Rotation paths and how fast each direction turns (degrees per step)
Each turn is a multiple of 5 degrees from 10 to 175, or 0.
Each row of a path follows its step; steps can be skipped.

step 2:  150  -42   11  268  107  371  -20   49 -132 -183   87  -30  105  -13  -95  168   -3 -263  -41   97  -45 -160  -34 -302 -436 -196  -30 -106   52 -164 -133  -11   79 -196  -82
step 4:  180  280    3   98 -156  232  176  339    9   21 -103  222 -231 -410  -72   90  -72 -173   59  143   31   73  -81    6 -275  -54  -31  -61   86   35   97 -135  106 -168 -120
step 5:  -55  117 -249  126  -39 -120 -101   16 -125   82  184   61  423 -420   11   27   15 -143  -21  127   93  -24 -288   24  -68 -164   48   65 -107   -5  -49 -241  -42 -126  331
step 6:   86   30   12   64 -256  -27  316  120  -29  303   34   38  -14  -83  -94   76  -97  -54  -84  -72 -128  282 -180  112 -363  120  -13 -200 -369  259  -20  -84  -49   61   72
step 8:   73  -21  -13   58 -168  -10   -4 -144  -14  -62  -21  118  144  219  168  358 -303  116   39 -122   92  136 -362   89 -121  204  158  138 -335   88  -64 -146  196  -93   14
step 9:  210  165  -62   70  237  313   96    2  -25   63  122    6  126  283 -162   65 -122  -39   46  252   91  180  -44   79 -245  139  -77   64 -221 -354 -174  215 -203  -67  -33
step 11:  266  300   56  177   86  263  252   91   59  -52 -177   96  114  104  151 -121  -21 -190  237   42  132 -103  -97  -95 -118 -176  252    9 -264 -153   94  -59  -32    9 -276
step 13:  114   26  233  129 -129  -56  355  430 -108  -43 -122    3 -147   85   87  -10  242 -121  144  -31   36   34 -314   52 -220 -148  152  -69    4   74 -169  105  170  201   33
step 14:  -14  100   79 -109   85   42  -20  252  -81  -11  199  342 -209 -225  129  211  137   49   64  226  146 -219 -116   61  -92 -220  131  200  -19  -89 -166 -221 -247 -186   70
step 15:   26   11  153   37 -156 -175  -28  -41 -186  221  148  156  195  -64  -77   39  236  -17  161   19   76  195 -499  -92 -181  176  210  -37   86  142 -221  -74  149 -156   14
step 19:  139  119  128 -160   38    2  -90   79   -7   52  129 -120  142  256   66  516  -60  -63   85  106  106 -132   -2   -2 -258  115 -391 -193   26 -112   79  149 -115  -20  175
Speeds:
 -33  -50 -128   17   -2    6  -37  -97    6  -48  -22  -24   25    6   -8  -12   82    2  -12  130  -13  -36  -44  -12  -28   31  -13  -66  160  -31  -80  -44   68  -70   66 -> 145
  15   28   52   11   58   98  -72 -109   79    0  -39   84   44  -68   81   11  -30  -41  -14  -73   61  -15  -73  -18   36   -8   82   81   48    8   44 -122   11  -56  -29 -> 110
-24   4 -76  29 -85  69 -48  47 100  27  18 -77  81 -84 -50  89 -91 -21  17 -10 -52  49  32  49 -46  61 -57  -1  -2   6 128 -32  19   7  91 -> 25
  62   55   41   -3 -144  -86    1  -82   12   11  -62  -28  -20   42   25  104   30  -25   29  -32   19   36   17  -10  -39   39  -79   -1   29  165  -46  -36   36  -27  -87 -> 160
  19   85   27  103   70  -23    8    6   41   56   41 -186   30  -34   70  -56   47   -2   58   68   46    7  -78   -6   71   46  -48   95   16   15  -20   43  -16   44   -1 -> 175
  20   88    1   -7  -66  -23  -35  -45   -1   33  114   54  -33   19   85  -65   67   22 -152    3  -72   15  -59   61  -16   -1  -55   11  -44  -29   94   61   76  -76   16 -> 35
  -8   13   25   48  -60   66  -33  -62    4  -18   30    9   14    2  -61    8   58  -57    8   26   50  -13  110   78    7 -157 -115   94  -13  -71  -60   -8 -102  -42   13 -> 155

step 0: -164   39   15  203 -334 -347  -69  138  158   67   88   -7  184  -86  -13 -310   54  -24  279  -78 -205 -227  -42 -142 -267   16 -163   39  -29  -35 -202  -53   -3  -61 -170
step 1:   57 -118 -275 -223 -203   93  -96  150 -185  280 -319   55 -106 -169  -86 -203 -127  -94  154  -87  -55  198 -187  256  208   36  -84  -21  -10   88  195  -18 -156 -157 -140
step 2:   52 -220 -273 -214  -20  108 -205 -253  143 -216  212  294  -79    8  162  -78  -49  198  -85   40 -118 -252  137  277 -219    8  149  -11  109 -210   91   17 -102   -9  -22
step 3:  309 -306  272   27   45   23 -172 -103 -222   -3  139 -103  -62   99  204 -143   72  144  -46  178 -242  -10 -149 -149  111  -10 -355 -210 -161  111 -161   34  103  -58  -11
step 4:  211  133   65  178 -344 -175  -14   85  -92  -87  130  -98  -80   86  105  -51  137 -302 -236 -143 -111  -11   23  199   42 -140  -12  441  -53   53  243   50  -84 -157   41
step 5:   59  192 -124   62    9   41 -242   93  -49  122  148  359  -54  -65 -388 -176   54  159 -266  119  -59  155 -110  -68  174   64  239   58  -22   28 -185  279 -140   88  -43
step 13:  -88   31   77   30  -11  146 -394   39   75  188 -182  127 -266  -53   18 -295 -136  256  111   84   12   28 -200 -100  123 -241 -198 -270   87 -147 -217  -26   72 -138  -68
step 16:  -10  220   55 -339  -66  116 -191 -101 -326  -23   -6 -199 -120   66  165   53  152  117 -116  164 -344    2  -58  175  164 -113  146   97    6  -86  145  -86 -206 -240  168
step 17:  189 -111  133   50  135  -47 -460    9  123  -77  128  -14   88   -6  -71    2  -23  123 -202 -223  -61  -38  158  -72  -84  -43  -33  281 -104 -229 -233  401  119 -120   29
step 18:  173  -22  -89  256  -74 -186  137   -8 -135   31   96 -136   59 -178 -301 -150  210  146   64   37  -83 -215 -179 -151  314  107  -97  259 -220   52   -6 -205   20  -84 -271
step 20: -168   66 -330   86   -8  186 -285 -164  -75  127  -77   30 -105 -346   49 -283 -199   51   21    7 -307 -189   35   27 -120  -72  -46 -248   14  -30 -300  -15  -91  -22   -4
Speeds:
 -4 106   7 -79  21  40  58 117  10  -6   6 -65  86  23 -24  20 -74 126  35  24  10 -33 -73 -64 -54 -38  36  80 -84   0  12  62 -15 -50  90 -> 40
  36 -153   13 -153   -6   15   15   64   -6   60   29  -26  -32   14   86  112   41   35  -50   -5  -88  -27   69   41  -65  -10   26  -62  -55   46   43    5  -22  -25  -29 -> 55
  49  -44   11  -15    3  -43  -23  -90 -119 -126   75  -19  -56    7   64   32  -11   37   46  -26   10  130   35 -106   25  -36   42  114  -30   23    5   43  -58   29   -7 -> 55
  57  -36   41   67   57  -20   28    5  -68   62  -64 -113  -87   31  -47   -6  -27   63   -5   -3   -9   99  -90   55  -42    4   21    0   43  -56   85 -144  -19  -67   23 -> 145
   5   39   58  -45   80  -44   87   30  -49   73   71   69  -56  -14  -31  -56  -54   34   31  -35  -58   -5   29    0   70  -33  -91  -36  -85  -29 -129  -87  -75   66  -18 -> 145
 -77   78   86    1   47  -34  -51  -13    2   31 -100  -30  -66   21  134  -63   65  -39   70   -5 -122   32   19  -27  -80  -27  -44   17  -13   37  -42   35   83  -38   56 -> 110
  61   -2    6   55  -35  170   77  -27  -54  -48   23   36    2   15   81   29 -111  -58  -48   76 -109   -1  -44   29  -41    5  -69   12   23  -27    7   -3   37   87   64 -> 60

step 1:   62  -12   68   74 -192   51  248 -212  115   19   21 -266 -246  118 -179  148 -175  127   33  162 -174  192 -331  -49 -193  101   84   32 -132   -2   49  302   39  192   47
step 2: -289   79   59 -194 -128   21   22 -125   93   84   70   48   73 -106 -285   83   27  271  -37  125  -54   99 -313 -216   26  -49  -87  251  -20 -148  -27  379  -76  189  102
step 3:  -73  119 -314   29  -29  -57  -13 -166  -40   74  284  -56   52   63  -11  290 -158   61 -218  -29 -367  234 -187 -225  -97  -12 -155   96   85 -169  -85  171  -27  178   71
step 6:  -77  339  -56  -37 -108  102   51 -463   28   29  229 -127   25    7  -95  126   35   40  -61  163   57   66   99 -103   71   25 -117  114 -216 -207 -213  272 -134   22  215
step 7:  166  247 -243   16   94  -74  107 -251  -82  -13   74    1 -125 -323  -65  139 -189   51   71  262 -117  303  -38 -208   29   -9  121  101  171 -223  -40  138 -153   86  134
step 8:    1   15 -368   -2  -80  -81  361   34  -14 -102  108 -168 -128  -83 -206  158 -132  128 -103  311   -2 -115    2  -71    3   17   76   95 -188 -330   -5  282  -44    6  -88
step 10: -301  222  -14    8  -43  -71    1  -87   48   26 -127 -183  128 -183 -186  208   93  136 -123  334  -38  182 -277 -118   77   25   -7   74  -43 -128 -171  313  -77  208    2
step 11:   -8  208 -144    5  -75  -75  141  -72 -128   32  212  -92   45    0 -190  280 -340  242  -32   11 -280  118 -259  -77  -37  214 -101 -100   81 -218  -93  100  -15  247  -21
step 12: -155 -118  -39   25  -56 -125   82  -82  222  -58   -3  125 -175   85 -144  173  -92  281  -33   45 -219   94   66 -151  -10   75  110   51 -174 -396   11  287  -36  330   69
step 13: -296  157 -300   10  -12 -168  108 -333    7  195   75  -70 -196   98  -33    3   65   39  -28  -76  -66 -112 -189 -311   57   83   59   51  107 -113  -49  320   82  243   67
step 19:   28   82  -29   -2 -145   75  245 -131 -101  -15  261 -109   64  125 -194  108 -248  238  -88  107 -190   87 -329  -65   76  205 -105  132  -92  -96  114  247 -227  193  -32
Speeds:
  78  -28  -55   76    8   47  -69   42  -99  -13  -31  -25   25   -7  -37   91  -85  -45   24   86    9   44  -35  -77   10   32   46  -19    4  -45  -99 -161   33   24  -41 -> 100
 -47  -47   72  -46  -23   36  -43   47   56   -7    5  -33   63  -53  -56   -7   54   40  -43   50   31  -73   87   -1   94  -63   -2   44 -153 -117  -89    2   10   -2  -55 -> 175
 76   9 130  37  30  51 -73 -60  62  -4 -83  68 -76  -6  48 -16   1  74  83  47 -66 117  85   7 -58  -7  75  10 -58  17 -23  23  12  46  35 -> 135
 -15   63  169   55  -35    7   -4  -90  -39   33  -17  -75   33   19  -48  -49   18  -75    8   45  150   30 -110   26   10   27  -65   -3  -31   54  -15    8    5   65    1 -> 85
-81 -22 -76 -10 -26  -7  -7  49 -57 -53 -56  73  63 120 -47  35  39  36 107  91 102  37  73 -10 -82 -22 -76 -47 -36  13   2  51 -58  -7  53 -> 175
 -58   32  -42   16  130   99  -88  -59   87   23  -44   34   39   59  -70   10  -21   13 -124    6   44  -39   -7  -66   18   28   38   43   31   87  -36   20   31  -71   88 -> 100
 -57  118  -10 -100  -71   91  -35   -2  -40   81   22   19  -46  -78  -32   12  -71   46   87  -28   49  -75   34   16  -70   21    1  -25   -2  -12   36  -33  154  -10   14 -> 155
  49  150   13   30   -4   52   20   38  -79    4   52   14   -5   -6   45   13   80   34 -126   91   42   25   71  -19  -14   17   34   52  -12  -35  142  -53  -80  -31  -11 -> 25

step 0:  185  134  -25   16  105  -28 -142   57   74  186  305  -42 -144  312   67    7  -94 -145 -235 -136   17  286 -231  178  -31   -9 -115 -310 -247  -63 -192  -66 -112   12   39
step 4:  172   45    1  -93  -19 -101  -95  149 -140  -30 -126  262  150  305 -109  -36  106  -84   57  -27 -208  141  -58 -189 -237   12 -147 -310  211   41  -98 -106  -13  296 -241
step 6:  125   33   85  -82  -84  -74  -28 -213  -86 -146   15  -68   40 -143  -17  138  -61  200  -22  322 -176  -26  301 -233 -267 -257  140  130   42  -12  -74 -122  361  100   22
step 7: -108  145    7  107  110  -48 -285 -221  110  -92  -60  274  -55  328 -100  123  223  -12  -40   77  221  -97 -323  128  227 -115  131  133   -7 -187 -107 -127  -99  -58  -39
step 8:  369  -43 -176   62  -80   76  196  -96  -45   52  163   57  119   19  198   45  -27  -53  162   47  -71  335   76   31 -171  294 -219   19   45 -443  -11  -79   62  -38  -72
step 9: -148  -35  132  -27  -96  163 -183  177   11  -48  125   24   37  100    3  296  218  113 -264  -24  343  131  168  151 -105   59   92  -96 -330  221  113   96  191   58    3
step 10:    9  107 -187   35  210  196   98 -125  -26   47  243 -254 -161  -50  133 -124  -27  -25  213  234  176 -238  138  -21  -41   57  343  131  175  -96 -292   89   39  -73   79
step 11:   81  132  268   73   -6  115  149 -225  140  -27   78  210   24  165  -93  -64  354   49 -137 -434  -87  -13 -103  -55  -85  -74  -91 -188   53  -68  -77  113   70   48  297
step 14: -141 -229  -91   30 -132   89 -158 -256 -115 -227  -98  169   85  -60   -3 -157   74   74  235   81  -97 -378  -13 -177  126 -187  252  116 -178  111  -56  186  -80   94  143
step 16:   53 -114 -231   96 -122 -110  -71  120  -90  -74  -16  499  329 -104  108  287  106 -142   96   66  112   60 -254   78  -36  100  -33   -5   23  138  256  -58   14    5  -75
step 20:    6  -24  -87  225   90   65  -40  226  241  241  260   38  158 -103   48  -47  147  -65 -122 -287   63  271   56  184 -106  238 -206  183   25   60  106  168 -225   45   96
Speeds:
 22  37  93  94  73 -96 -93 -11  63   2  18  27   2 -72  54 -27  87  88 -59   1  21  25  19  10 -65  -4 -72 -97   7  54  -6 -34 -31 128  21 -> 160
 -29  105   62   24  -54  111  -23  -58   26  -59   33  -34   56  -66   10  -71  -67    2  -36   62   52 -127   57  -23   92  -75  -49    8   14   30  -46   34   92   20  -38 -> 90
  48  -65    4  -74   44  -17  -75   69  -80 -109  -66  -34   57   72  -49  -66  130   -2  -42  -36   79  -28   -6  -93   66    8   27   32  -73   24  -12   -9   36   54  -42 -> 145
 160  -40   12  -44   -8 -113   96   36  -15  -91  116   17   16  -43   46   23   -3   52  -39  -41    5  -74  -22   10  -21  -28  -68   31   60   -5   27   45   60  -91   31 -> 145
   8  -39   42   33  -24  -10   60  -75    5    9   45  -16  -13    4   15   94   30  -45  -52   72   98   31  -20  -42  -19  -84   -4  108   -3  -93  102  -32  -57   89 -132 -> 35
-139  -35    3  -12  -21  -25   21   83   73    7    1  125   -2  -86  -80   32   83   44  -63  -32   62  -17   38   64  124   13   -6   55   26  -69  -10   29  -33  -26   45 -> 170
 -21   16  -88 -129  -48  -14  -22 -100   58   24   37  -24  -21   28  -41   66    1  107  -34   36    4  -18  -97  -32   -9  129  -31  -13   22  -13  -42   74   65  107  -13 -> 10

step 0:  204  -68  115 -249 -117 -202 -375  295   34 -388  -60  -30  289   91  267   87   85  -87 -191  181  137   84  247  -46  -54 -249  -85  138   69  241 -125  -20  167  195  -84
step 3:  192   47 -349   -2    5 -128 -190  215  260 -305   49  -12  160  116  112  -46  103 -202 -472  -39   17  -24   50   62 -406 -298   50  119  -21  264 -195   60  -37    2   28
step 4:  168  105 -319 -109  -37 -153 -113 -110 -116  298  353   72   37 -269 -235   53 -147   70   82  108  -64 -189  -39  111  105  141 -365  -18  -54   -5  128  326 -106 -398 -157
step 5:  349  -93  226 -207 -332 -101  -62  347  -99  -55 -260  128  -31   -7   13   20   22  -16 -111   85   -1  499   -9  188    1   45 -101 -111  -45 -199 -172  153  243   39  299
step 6:  262   82 -420  244  218  103  -28 -114  327 -197  157  -80  198  130 -131  -92   58   23 -336   62 -103  163  -77 -212 -415  -54 -155  -42  -27  -93  -64   34 -231  -24   62
step 8:  221  -85  176 -252 -154  137   27  189  -72 -282 -269  470  172  173  206 -116  274  -77 -116  251  -47  239  112  191 -181 -202  -23 -119 -163   87  -91  112  -84  -15  117
step 9:  304  -38 -245  -10  196  225   49 -178  162  121  363  -78  114  114 -310  -29   52  -44  -46  176 -269  -79  -34 -277   12  -10 -443 -183  -92  -75   14 -117 -265  181 -117
step 11:  104  129 -287 -172 -137  250  376    1   37 -214 -192  322  192  150  116  -17  189  -84 -191  -86 -246  -18 -130   52 -322 -185  179  -62 -232  223  -93  121 -208  -46  -57
step 17:  281 -201  -83 -350  108  380  142 -186  -88   26   79  -36  178 -193 -459  129 -272   99   42 -244 -141   73  -14 -183  237  113 -111  -97   -4  106  -80 -103    9  237  -52
step 19: -203  -40 -543 -255  -64  -49  120 -289   11  -31   -7  105  221    3   30  -30   41   52  -75  -29 -184  -77 -196   73   -7  -49  129    8  201  427   71  333 -101 -310   70
step 20:  378 -154  101 -496  -59  -62  -46   10   56  161    3    5  160 -166 -396  151 -229   38   86 -196   17  -68  223  242  159  224    5   70 -165 -108 -242   -4  236   81   35
Speeds:
  -6   31   14  -23  -81  -39   78  -27  -64  -48  -55  -19   61  -53   12   25  -21   17  -26 -101   28  -53   12 -110   58    5   23   85  127   73   61  -53   33   83  -96 -> 20
  62   46   32   29  -22  -14  115   24   -6  -31   52   50  -53  -28  -91   52   51  -51 -115   55  -26   73   53   13  -57   33  -49  -66  -32   60  131   82  -15   56  -38 -> 10
  32 -108  -17   89    6  -31  106  -78  -44   -5  -14  -55   18   -7   22  -74   70   -8  -39  -21   -4   -8   25  -60  -32  -72   24   -4    1   22 -104   88 -142  -87  -49 -> 140
 -38  -52   53  -13  -91   25 -105    3   41   12  -54   -3  -12  101   85   13   45  -12  -80   -5  -97  112  -39  -92   36  -19   61   52  -52   74   68   58   32  -49    0 -> 135
  19   84  -81  -12 -111  -86   84   76   63   86    7  -42  -32  -34   -8   16  -40  -71  -61  -60  -74  -66  -58   36   24   23   63   61  -37  -61  -62   71   24  -32   48 -> 45
